0: [153 148 159 142 154 118 151 144 126 164 154 139  98 142 143 118 108 120
 142 112 160 132 206 174 131  99 122 122 117 118 178 151]
1: [158 135 162  98 144 155  87 131 124 125 141 143 117 117 101 170 138 123
 155 111 115 129 107  84 120  97 143 114 118 132  83 157]
2: [159 143 126 105 147 157 121 117 146 136 130 130 111 140 120 126 147 127
 154 107 118  83 130 140 109 115 146 127 136 136 131 138]
3: [ 81  96  20 112  96 154 170 129  95  91  85  84 183  78 151  82 134  95
  97 169 180 190  54  32 144 201 140 123 162 132  31  62]
4: [ 95 115 179 173 108  63 197 224  82 223 168 145 147  91 173  67  66 107
 103 154 181 217 255  79 166  61  97   7 114  61  81 188]
5: [159 140 135 117 147 150 131 141 129 171 137 125 105  98 130 131 122 111
 148 123 182 122 210  89 118 108 144 118 122 119  92 148]
6: [ 79  85  23 119 101 145 123  88 170  81  88  84 202  66 125 139 141 154
  89 190  87  63  45  31 102 199 136 182 152 147  40  55]
7: [ 73  75 231 112  89 156  87  81  77 100  92 170 210  83  99 161 136  88
  96 191 203 221  70  32 167 177 142 185 104 128  25  82]
8: [ 97 149 227 135 115 108 166 194 115 163 163 161  88 135 157  91  90 162
 102  97  65 161 215 153 141  65 116  53  96  86 155 187]
9: [ 78  81 230 111  98 154 107  81  76 100 117 171 210  80 117 141 129 107
  98 183 159 214  74  31 163 142 144 177 102 117  26 118]
10: [ 78  74 255 114  92 149  89  78  60 100 102 179 208  81  97 161 133 142
  98 188  82 247  70  33 176 167 142 177  98 117  29  91]
11: [109 133 158 118 119 149 186 144 137 187 152 137 108 102 164  66  95 109
 109 120 184 128 253  88 128  86 142 116 116  98 102 166]
12: [ 94 146 145 172 108  62 141 255 113 194 162 130  98  89 137 118  71 130
 100 105 143 159 252  76 144  77  88   0 123  71  81 179]
13: [101  97 160 137 104  99 182  94 112 110 149 137 175 167 170  70 138 124
 117 159 143 146  86 184 134  84 107 162 119 117 171 169]
14: [ 86 140  76 156 105  64 162 196 103 223 163 108 105 108 149  79  94 114
 110  98 141 177 255  74 148  60  90  28 147  77  66 198]
15: [119  95  85 142 121  89 163 101 111 106 105 110 179 171 156  83 147 134
 128 168  96 139  76 183 133 161 105 156 139 143 173 100]
16: [110 111 162 105 111 155 178 133 122 140 144 146 155 112 158  75 124 100
 114 154 178 129 148  90 126  83 148 121 121 116  87 179]
17: [189  76  66 129 169 119 118  90 147 120  97 105 207 146 122 135 167 102
 177 188 179  81 100 147 114 179 121 170 147 165 144  82]
18: [156 138 128 127 145 123 113 134 144 170 131 132 112 161 116 127 143 142
 149 109  79  83 191 171 110 123 128 116 136 131 161 141]
19: [131 104 105 153 130  87 176 109 126 104 122 117 172 157 163  86 125 144
 127 167 102 145  96 188 137 144 103 160 132 132 192 117]
20: [175 121 108 141 165 116 144 143 158 154 122 114 141 147 139 115 123 147
 164 140 100  76 184 171 107 142 123 119 132 140 174 111]
21: [ 71  90  23 118  95 142 126 140 167  96  90  86 180  64 127 138 133 136
  88 170 128  57  70  33 102 204 143 129 158 140  42  58]

[154 144 127 115 151 154 132 131 154 129 128 122 101 128 130 127 127 138
 144 113 118  88 146 139 110 130 145 125 126 132 144 127] 2 18 20
[ 91 170 184 149  95  93 135  97 107 209 159 154  63 169 133 109 105 106
 103  67 159 163 255 188 139  69 109 160 116  92 178 185] 0 8 11
[171 140 126 110 159 165 134 110 159  90 131 126 106 146 129 129 133 144
 149 115 106  86  75 166 118 120 149 154 124 150 165 134] 2 20 18
[114 157 127 101 119 167 117  99 146  97 130 126  80 154 123 131 149 139
 126  85  80  83  68 168 107 117 149 153 133 141 162 142] 2 18 1
[ 87 179  81 158 106  91 164 115 123 131 160 108  58 159 148 105 105 100
  90  67 207 144 141 189 135  81 105 157 140 109 192 171] 0 13 2
[182  76 133 128 161 108 121  91 150 117 123 131 203 145 124 133 160  93
 170 186 185  78  99 147 106 124 118 169 133 158 141 131] 17 2 20
[144 145 127 132 125 114 127 187 140 177 132 130  97 146 129 119 125 144
 135  92  79 106 208 153 117 111 122  53 125 119 147 152] 18 0 20
[109 148 216 129 116 115 132 179 108 175 139 167 100 148 128 123 116 143
 124  96  80 157 207 151 133 108 117  51 105 100 144 150] 8 0 18
[ 74 175 228 110  93 154  87 152  57 129 182 168  56  80  95 160  95 132
  99  64  98 244 123  28 174  22 143  97 104  83  34 228] 1 8 16
[203  85  64 144 169 105 132  99 162 114 101  97 202 139 132 139 147 129
 164 193 151  73 111 155 111 176 117 167 146 164 156  72] 17 20 15
[107 167 155 139 118 106 149 144 133 170 147 137  71 145 140 115 108 137
 105  78 122 131 203 177 128  98 119 117 119 109 180 155] 0 18 8
[117 160 118 115 126 161 142 113 157  96 131 119  76 141 131 126 125 150
 115  90  85  80  68 166 110 125 144 157 125 143 166 132] 2 18 20
[103 147 167 136 118 107 189 197 124 171 153 140 101 138 173  71  93 131
 104 112 127 142 217 152 138  85 113  47 114  88 156 173] 8 0 11
[189 130 121 110 166 161 117 116 149 140 126 126 132 137 125 128 148 136
 179 130 101  80 128 135 104 123 150 137 137 150 129 139] 2 18 20
[102 152 163 140 116 112 189 195 115 171 161 144  87 137 170  68  87 154
 110  99  83 158 217 149 142  82 117  56 113  92 156 173] 8 0 11
[ 79  76 255 110  94 153 167  82  56 100 173 181 212  77 153  80 111  99
  96 189 184 249  70  28 173  44 136 185 100 101  31 214] 9 7 10
[107 162 109 132 109 121 118 127 144 158 128 122  74 161 124 130 134 153
 121  87  54  82 177 167 107 127 119 119 133 129 167 132] 18 2 20
[ 79 148  41 162  93  62 191 142  76 221 161  96  99 101 174  59  88 116
 100 100 140 225 255  72 169  60  88  96 156  76  67 199] 14 4 12
[190  83   6 132 158 111 101  87 172  66  97  78 211 144 113 143 186 152
 182 187  58  46   2 148  83 172 119 172 166 184 144  82] 17 15 6
[ 95 152  37 171 113  62  69 115 116  90 161  88  91  84  84 194 108 114
  97 107 185 162  76  75 145  75  90 148 153 114  80 185] 1 5 2
[114 151 213 140 117 111 130 193 121 175 135 159  92 133 131 128  98 109
 112 102 187 165 211 154 138 125 117  54 102 103 152 133] 0 8 5
[110 165  27 131 109 122 107 135 151  92 122  94  77 163 116 142 150 111
 120  75 139  75  45 175 102 136 126 115 157 144 163 125] 2 18 15
[150 144 162 143 143 115 112 140 128 138 132 144  98 147 118 148 125  97
 142 111 202 131 152 175 127 127 120 122 118 127 176 130] 0 2 18
[ 92 146  52 171 111  60  68 119 111 101 158  95  92  94  90 192 107 125
 105 106 147 162  88  80 143  70  92 147 154 114  91 179] 1 2 5
[162 107 141 107 145 156  74 132 140 107 106 140 151 111  86 179 147 143
 162 142  80 100  70  88 120 155 145 117 123 151  83 110] 1 2 18
[147 132 112 142 136 100 133 100 136 158 132 123 131 176 121 121 143  88
 141 126 204 107 175 186 120 113 103 162 143 134 179 143] 0 18 20
[ 88 172  77 153 106  91 157 110 120 130 156 109  52 155 150 101 106  97
  99  72 209 149 144 190 138  79 106 166 138 109 192 177] 0 13 2
[ 98 153 227 137 109 105 144 194 111 169 140 170  88 139 140 115  93 145
  97  96  99 163 212 151 147 103 120  50  98  94 153 143] 8 0 12
[163 107 162 106 142 164  88 126 121 125 106 147 159 108  95 162 151 141
 155 152  78 126 114  87 128 159 148 117 122 142  85 101] 1 2 5
[218 116  45 114 188 161  95 110 195  93  92  91 145 139 111 162 170 137
 188 149 128   5  75 168  79 193 148 152 144 179 171  66] 17 20 2
[ 94 143 149 160 104  66  53 107 106 198 158 135 102 104  78 191 107 101
 108 107 178 166 246  78 135  70  85 149 132 103  71 192] 5 11 14
[113 161 128  98 120 170 118 102 146  98 126 131  84 155 125 136 153 123
 125  86 120  85  67 166 109 119 150 156 128 137 160 142] 2 1 18
[ 87 173 186 146 102  96  81  92 102 119 161 159  63 170  99 170 121  87
 110  71 200 164 108 187 141  75 107 160 112 115 181 182] 0 13 2
[171 138 155 143 151 111 135 143 134 168 139 138 113 148 135 126 114 106
 153 117 185 119 203 178 130 109 121 113 116 117 180 139] 0 18 20
[122 164 121 109 129 156 135 111 156 102 132 118  75 147 136 123 125 162
 115  91  65  88  73 163 107 127 146 157 131 138 164 128] 2 18 20
[195  82 122 100 160 166 116  99 148  72  85 126 208 157 122 130 172 129
 178 182 119  87  26 165 108 200 146 157 132 176 157  55] 17 15 19
[117 160 118 111 123 163 132 115 152  90 140 124  75 145 131 129 129 155
 115  91  83  81  76 171 113 128 146 158 129 138 174 127] 2 18 20
[153 146 121 115 147 155 136 125 154 140 129 125  96 136 129 129 125 139
 141 111 126  87 150 136 108 120 147 134 133 136 141 131] 2 18 20
[145 146 159 118 141 154 110 143 127 129 154 134  99  98 114 153 118 145
 144 108 102 128 136  90 131  85 146 115 116 115  92 163] 1 2 5
[ 93 146  44 174 109  60 189 173  88 216 163  93 100  90 166  63  71 113
  98 107 184 218 255  70 162  61  90  76 148  70  82 190] 14 4 12
[156 139  33 124 140 121 115 133 143  90 124  93 106 156 122 129 156 115
 153 110 140  81  48 174 105 122 121 117 155 152 163 132] 2 15 20
[160 144 134 113 154 152  87 147 135  93 146 126 108  99  95 173 128 135
 146 113 127 122  84  91 123 109 141 115 125 133  92 140] 1 2 5
